Each row is where one point has got to under a steady rotation. How many ticks took it there?
The counts run from 0 to 259.
[  7.9  26.0 -25.9 -47.3  -3.5 -17.4   1.0  20.6  58.6 -11.4 -19.7 -39.8
 -42.8 -16.0   7.0  20.3  15.8   1.2  43.0 -23.0  10.2  16.9  15.0  10.8
  41.2  17.0   7.2   2.5  28.8  -6.6  -0.3 -18.6 -16.8  24.2 -14.9  27.2
  -1.8  11.8 -29.6  15.9   1.3] -> 202
[ -0.8  23.5   8.9 -41.1 -21.3  -8.8  -1.0  28.3  43.9 -20.6 -11.7  36.0
  -2.8  12.3  -7.1 -12.1  17.1   6.7  13.6 -19.8  -0.9  -3.6 -15.5  48.5
  41.2  34.1  17.8 -13.3  -7.1  11.6 -16.2 -36.6 -25.8  22.3 -23.3  23.8
 -44.1 -18.6  -2.5   1.0 -29.3] -> 59
[  5.5 -20.9  -7.4  21.1   1.4  10.7  42.3  31.6  14.3   9.9  16.9 -21.9
  17.6 -19.1 -17.0  44.7 -57.8 -13.8 -15.7   4.0  19.2  -1.2  25.7 -33.0
   0.3 -26.9   8.9  -6.7   6.2  46.0 -11.3  14.1  41.0   9.3   6.0 -11.3
  -5.3 -27.6 -27.5   1.9  30.1] -> 0
[-44.9   6.8 -26.2  -8.9  24.9   0.0   8.4   8.6  41.5 -50.1  -8.8  20.2
  -8.4  23.7 -53.4  12.7  25.6 -21.0  -7.0 -30.1  -9.6  45.2  10.3  20.2
  40.5 -14.4   5.2  15.9   3.2 -25.4 -33.8 -16.4  23.1  13.2 -44.0   5.5
   5.6 -12.2  -1.2 -20.8 -13.5] -> 81
[-35.2   1.7   3.3 -12.2  17.0 -22.0  26.2  27.9  44.1 -38.5  10.5 -39.2
   4.9  -9.8 -35.2 -22.5  35.7  11.5 -35.5 -15.4  -8.1  16.2  51.2 -13.5
  22.7   1.4 -19.7   6.6  12.4  14.5  -9.0   5.4 -41.2  -2.9   8.1 -26.3
  14.3   6.0   0.1  -4.4  37.2] -> 97
[-27.9  47.5   5.8  19.2   3.6  14.4  20.8  26.6  41.0 -51.8   0.1   9.8
  -0.6  19.0 -22.7  16.0  17.0  25.2 -21.5  -1.9 -45.2  21.3  26.7   7.9
  25.6 -10.5  17.7 -34.3  -8.7  20.2 -18.5 -32.7 -13.4  31.3  10.0  -7.6
 -33.1 -19.5  11.3  -1.8  10.5] -> 230
[ -7.9 -29.6 -31.1   6.0   3.1  -3.1   6.6  -0.2   8.2   5.5  18.0  43.3
 -20.5  12.8 -38.4   3.0 -13.2 -45.5 -23.4 -45.9  -4.4  -4.6  10.5   2.9
 -25.7 -21.0 -19.2  23.7  -7.3 -16.4  16.8  10.7 -46.5  39.1   6.4 -47.9
  23.4  18.2 -18.6 -25.0   7.4] -> 255
[  6.7 -30.0  28.7   0.7  -0.4   3.0   1.8  -0.9  12.0   8.8  10.6 -20.9
 -54.6  -2.2 -24.5  14.7 -21.5  -6.8 -22.1  11.9 -60.9 -25.6   5.2  21.0
 -12.4 -43.2 -48.2  -7.8  -3.7  -3.2   0.5 -32.9  21.1  21.8  45.5 -10.3
  23.6  36.7  -4.5  27.7   1.7] -> 116
[-27.8  22.9 -12.7  -6.0  19.8 -21.1 -22.2   6.3 -14.0 -46.3 -15.2  -8.4
 -11.6  36.4 -35.6 -23.3  36.6 -27.1  -1.1  15.3 -21.9  35.1 -11.3  58.0
  10.2  16.3  15.9 -11.4   1.8  -5.9  36.7  -3.4  10.9  10.6 -34.7  -4.0
  29.2  -1.0  -5.4   3.9  17.0] -> 217
[ 34.7  22.4  -8.7 -15.3  -3.4  20.0  19.7   7.3  18.2  31.8 -15.6 -36.8
 -32.1 -17.3  35.4  32.2 -28.6   6.4  23.5  -2.8  36.3 -42.0  30.4  -7.2
  17.5 -16.9  -8.7 -31.5 -16.9  21.9  -2.1   0.7  22.8  -3.9   3.0  23.5
  21.0  46.2 -12.6  18.5  40.9] -> 22
[-33.4  45.7 -10.3  15.3   2.2  -8.1  31.2  22.5  38.3 -49.3   0.5  12.9
   1.3  27.4 -27.0  -9.3  42.4   2.1 -26.6 -18.3 -32.2  32.4  28.7   7.4
  21.6  10.0  20.1 -33.9  -2.9   9.8   0.1 -10.7 -41.4  21.9  -4.2 -30.8
 -21.7 -14.5   2.3 -12.8  33.8] -> 229
[  3.7  45.0  -2.0   2.8  12.3   7.9  -6.4  -7.0  29.8   7.5 -51.4  25.8
 -11.9  24.9  -5.3  22.3   1.5 -38.9  44.1  14.3  30.6 -24.0  12.2   6.8
  14.6  -4.4 -15.2 -34.0  -8.9  10.8 -28.2  -9.0  25.4  14.0   8.7  40.2
  -6.0  34.6 -26.2  12.7   2.3] -> 32
[  7.0  -4.2   2.4 -50.7  -5.6 -16.7 -12.9  -3.7  59.6 -11.2 -13.3  10.6
 -21.3   2.6  11.9  12.9  -1.3  28.7  -8.5 -19.5  -7.4 -10.4 -24.1  55.0
  46.7  13.2  20.1 -20.8   6.7   3.1 -16.3 -25.0 -28.8  -8.6 -45.3  26.6
  -2.3 -35.5  -6.4   3.9 -11.4] -> 65
[-31.4  40.8  31.2  -9.6  -0.7 -18.8  -6.5  18.9 -16.9  21.8  -1.0  17.8
  26.2  30.1 -27.0 -18.1  -9.6  12.7  36.8  23.3  25.9 -11.9 -12.2  63.4
  -0.6  30.5  25.9  13.1   7.5  21.9  39.2   5.0  -4.2  19.5  -8.1 -19.9
 -15.0  19.4  12.2  17.0  21.9] -> 46
[-14.0  29.6 -25.4  -8.6  -2.0  -7.7 -24.1  -3.3  -4.0 -23.1 -20.4 -17.7
 -47.6   4.3 -16.0  11.7  41.1 -42.7  14.8  -5.0 -10.1  16.2  -0.5  46.1
  -0.9  33.4  -0.2  -6.2  32.3 -21.6  57.5   3.3  -6.5  31.4 -46.6 -14.3
  26.5 -10.8 -23.0  22.5  -0.4] -> 211
[ 35.0  -1.3   7.4  28.7  22.6 -13.9   3.7  28.0  33.5 -14.3 -36.6  15.5
  17.7   8.9 -15.1  39.1 -54.4 -27.8 -33.0  15.5  -5.5  35.4  -2.7 -17.5
 -12.9  -4.5 -10.3 -29.0  -0.8  26.0 -16.4   2.3   8.4  34.0  31.2  -8.2
  -9.3 -13.0 -33.6   4.9   7.5] -> 131
[ 10.2  -9.4 -16.5  -6.3  12.9   4.4  19.4  42.5   2.7 -18.5  -4.4   0.6
  38.1 -26.9 -28.5  -1.9 -34.6 -39.0  -2.6  -3.2  46.0  40.1  12.9 -15.7
 -33.6  20.7 -27.9  18.1 -25.0  71.8   0.9  21.8  14.9  -5.8  -4.9 -30.3
   9.1  -6.7  -7.1 -23.0  20.4] -> 3
[ 27.7  10.0  -4.8 -20.2 -20.6  17.7  19.5   6.2 -19.5  19.5   8.6 -26.7
 -21.6 -22.0  26.1  -1.8  -9.5 -16.8  12.0  -1.1  47.8 -58.0  16.8  11.0
 -22.5  12.6 -17.7 -18.1 -26.8  38.0  39.2  13.2  14.2 -15.2  -9.5  -7.0
  39.8  25.4   1.9  18.2  33.5] -> 18
[-35.0  35.8   3.6  31.6   7.4   2.7  23.5  20.2  19.4 -33.1   1.5 -13.5
 -18.6  29.5 -12.0  22.7   8.7  25.6 -18.1  17.0 -44.1  15.8  20.2  17.2
  43.6 -19.7  34.4 -29.0  19.2   1.0   1.4 -16.9   7.5  37.2  -3.1  -0.2
 -10.3 -10.3  -1.6   9.2  45.1] -> 225
[-20.8 -14.7 -25.0 -26.5  -4.3  -5.5  25.0  -5.9  48.2  -2.5  12.2  -3.1
 -35.7  30.5  10.5  23.6   2.0  20.3   3.2 -31.1 -22.3 -20.9  -5.2  32.0
  59.4 -13.5  42.0  -7.8  12.4 -37.1 -10.2 -20.3  -7.1   6.8 -45.3  21.0
   8.7  -2.4 -24.0   5.5   2.8] -> 71
[-17.9   9.8  13.6   5.1 -16.8  26.4   9.1  20.4   7.9  -2.5  36.3 -24.2
 -39.2 -38.2 -12.6 -15.9  19.9 -17.7 -32.0 -29.2 -25.6 -22.0  36.5  -5.4
 -23.1  -9.4 -55.7  10.1   1.3  -5.2  30.7 -10.0 -29.6  31.5  18.7 -59.9
  23.9   9.7  11.1   6.6  -1.5] -> 106
[-43.4  -0.4 -32.9  -8.7  12.2  -3.5  10.4   3.6  21.0 -34.7   5.6  14.7
 -17.3  26.1 -57.8  -1.7  36.5 -32.9  -6.9 -35.7   7.7  28.8  17.5  26.0
  29.2   6.9   7.2  19.1  12.6 -27.7  13.4  -0.4   0.7  20.9 -57.5 -15.1
  22.9  -7.0 -18.3 -25.5  -4.5] -> 80
[ 17.2  -5.8   2.1  28.7  -2.9  -1.1   8.2  14.6 -28.1   8.9  -4.7   7.6
 -17.5  18.6 -35.8  24.1 -40.8 -50.6 -18.0   9.3 -18.3   2.6  -1.4  -4.0
 -29.8  -7.1  -7.7  -0.7  10.6   1.7  44.1  19.2  11.6  58.2  35.7 -57.6
   9.2   8.8 -24.2   2.8  24.2] -> 128
[-20.0  -1.5 -26.3 -16.4   8.5  -0.7  30.7  11.1  54.1 -21.7   9.2   5.6
 -31.0  32.6 -25.8  24.6  11.8  -4.3   9.6 -38.7  -6.5  13.3  14.1  19.5
  65.3 -14.6  31.6   5.6   9.4 -40.3 -12.8 -19.9  12.4  10.6 -45.4  21.4
  -3.9   5.6 -21.5 -19.2   4.2] -> 76
[ 14.9  17.7   6.0   3.9  -2.0  52.8  21.0 -15.5   3.5  34.6   9.2  35.7
  -8.8  11.5   6.2  14.9 -44.9 -30.3  13.7 -20.8  34.2 -54.5 -13.1  25.0
  15.0 -24.7 -21.8 -37.9 -30.8  21.5  -4.1 -18.6  50.5 -20.9 -27.2  -2.7
  14.8   8.9   8.4 -11.1 -19.4] -> 160
[-20.0  35.4  -6.4   7.8  35.0 -13.0  -3.4  -2.7  38.3 -35.8 -35.6 -21.8
 -21.1  20.8  -9.1  29.4  13.9  11.7 -18.0  32.2 -33.8  23.7   4.4  32.9
  36.5  -4.1  36.4 -29.3  37.4  -6.6  -4.8  -8.3   4.1   8.3 -17.9  12.7
  15.5 -10.3 -14.3  19.1  39.2] -> 219
[ 42.1 -10.2   2.7 -14.5   4.0 -21.5   9.2  16.1 -16.4 -11.4 -14.6  16.6
  21.8   7.9 -15.4  -4.9 -26.8 -38.5 -55.2  11.9  17.9  -2.6 -18.0   4.8
 -34.0  48.7  -3.9 -31.0 -21.2  60.8  29.4  22.3 -12.9  -7.9   1.4 -35.0
  -5.6 -23.0  -4.1   2.1  24.2] -> 140
[  2.0  27.8  -5.3 -22.8 -17.6   8.2  10.6  21.0  40.4  -8.9  -2.7 -33.2
 -57.1 -13.6  11.6  41.8   6.7   2.1  46.0 -10.1  -3.6  -4.3  19.4  28.1
  40.3  -4.1   6.9   3.0  23.3 -26.8   4.0 -33.8  32.2  37.5 -15.6  33.2
  -4.9  19.9 -21.1  17.0  -7.5] -> 203
[-10.6 -17.5  -8.7 -28.6  -2.3  -4.8  -6.0 -15.2  16.9 -11.2  16.3  20.2
 -17.9  11.3 -22.8 -37.8   7.6  14.1 -33.8 -38.5 -48.3 -20.4 -10.7  43.6
 -26.7 -17.1 -16.4  -3.6 -31.1  23.2  20.9 -15.4 -46.2   3.8   5.9 -38.3
  28.4   7.2  25.8 -10.3  11.9] -> 244
[ -5.4  -3.9  -7.0 -32.8 -11.8   3.0   7.7  -9.4  47.1  18.1   6.4  -0.3
 -37.9   7.1  17.6  24.9  -5.4  27.3 -12.8 -23.7 -14.1 -44.0 -22.6  46.4
  44.0  -4.9  27.7 -32.0  22.9 -17.4   9.6 -28.5  -8.8   5.8 -42.2  30.0
   4.1 -37.3 -10.7  21.1  -8.4] -> 66
[-38.9  38.6   5.6  25.4  -6.1  28.2   2.9  12.9   1.8  -9.3  17.2   4.7
 -11.8 -21.5   0.7   7.8   1.6  24.1 -35.9 -13.0 -42.7   4.2   6.4  19.7
  -4.2  -5.3   4.7 -30.0  16.8   7.8  34.9 -16.2 -32.5  31.3 -11.5 -61.1
   1.0 -37.8  26.5   2.4   8.7] -> 232
[-48.1  29.9  20.5  10.1  -7.3  23.4  10.6  14.8 -13.2  40.1  25.4   3.6
  19.4  13.5 -26.1   0.9 -26.3 -14.3  43.9  11.0  74.7 -39.5  11.8  18.6
  11.0 -16.6   7.4  29.5  20.8   8.7  13.5  10.1  37.9   6.8 -12.2 -18.6
   8.8   4.4   0.5   7.5  11.0] -> 177
[ 51.8   1.2   7.0  -3.8 -14.6  30.3  45.6  13.6  -5.9  33.8  11.4   3.6
  -0.8 -10.3  23.1  28.8 -63.5  17.4 -22.4 -14.4  16.1 -49.5  -7.5 -16.4
   4.4  -2.6  15.3 -39.5 -19.0  33.2  23.5  -1.3  -2.3  -9.9  -9.0 -34.3
  -8.5 -11.3   3.8   8.8  22.2] -> 149
[-10.7  -1.0  -7.8 -15.7   7.4 -13.3  -6.3  -5.6  59.4 -36.7  -3.5  30.8
  -3.6   2.6 -14.1 -25.5  19.3  16.7 -38.0 -31.6 -51.6   2.6  -0.5  33.0
  -2.7 -12.3 -15.4 -30.1 -24.3  35.1 -22.7 -22.7 -55.4  -1.7   2.5  -7.5
  10.0 -14.4  13.3 -18.7   8.4] -> 240
[ 16.7  -4.8  18.0  35.7 -20.2  10.1   6.1  22.2 -33.3   0.0   2.9  16.9
   0.2  20.0 -34.3  27.8 -45.1 -53.7 -39.3  28.4 -13.3 -12.4   5.5   0.5
 -29.0  -3.1 -12.1 -21.1   2.9  20.1  35.7   3.4  35.6  48.7  34.8 -30.8
 -12.4  -7.0  -9.3   8.9   3.9] -> 133
[ 22.1 -33.7  25.5   0.4  11.7  -9.3 -30.0  -7.1   2.4   8.7   7.0 -15.8
 -43.2 -14.5 -21.6  -7.7 -26.6 -22.4 -20.2   4.3 -49.0  -5.9 -12.1  28.0
 -42.4 -19.1 -47.5   3.3  -3.0   6.3  37.9 -10.9   0.2  17.4  37.4 -27.9
  47.8  32.1   1.8   9.3  13.5] -> 117
[ -1.4  -2.9  11.9   2.0  20.7  28.9  -0.9 -25.8  17.4  38.9   1.2  21.0
  -1.3  21.0  -6.8  18.9 -45.9 -11.8  15.6   7.1  42.5 -61.3 -21.1  24.1
  22.8 -43.1 -17.1 -28.3  -9.9  19.1 -28.5  -2.1  40.8 -36.7 -26.7  15.7
  23.3   1.7  -5.1  -0.4  -2.4] -> 165
[ -7.8 -22.2 -21.6  23.0   0.1   5.5  -3.6 -11.0  11.2  31.2  16.7  29.9
 -27.1  -5.4 -18.0  26.4 -47.2 -12.4 -35.2 -37.9  -7.9 -10.0  -2.0  10.4
 -30.6 -42.2 -17.0  14.4   7.6 -15.8  20.6   3.1 -25.5  36.8   5.6 -52.4
  44.9  15.3  -9.7 -21.1   4.7] -> 254
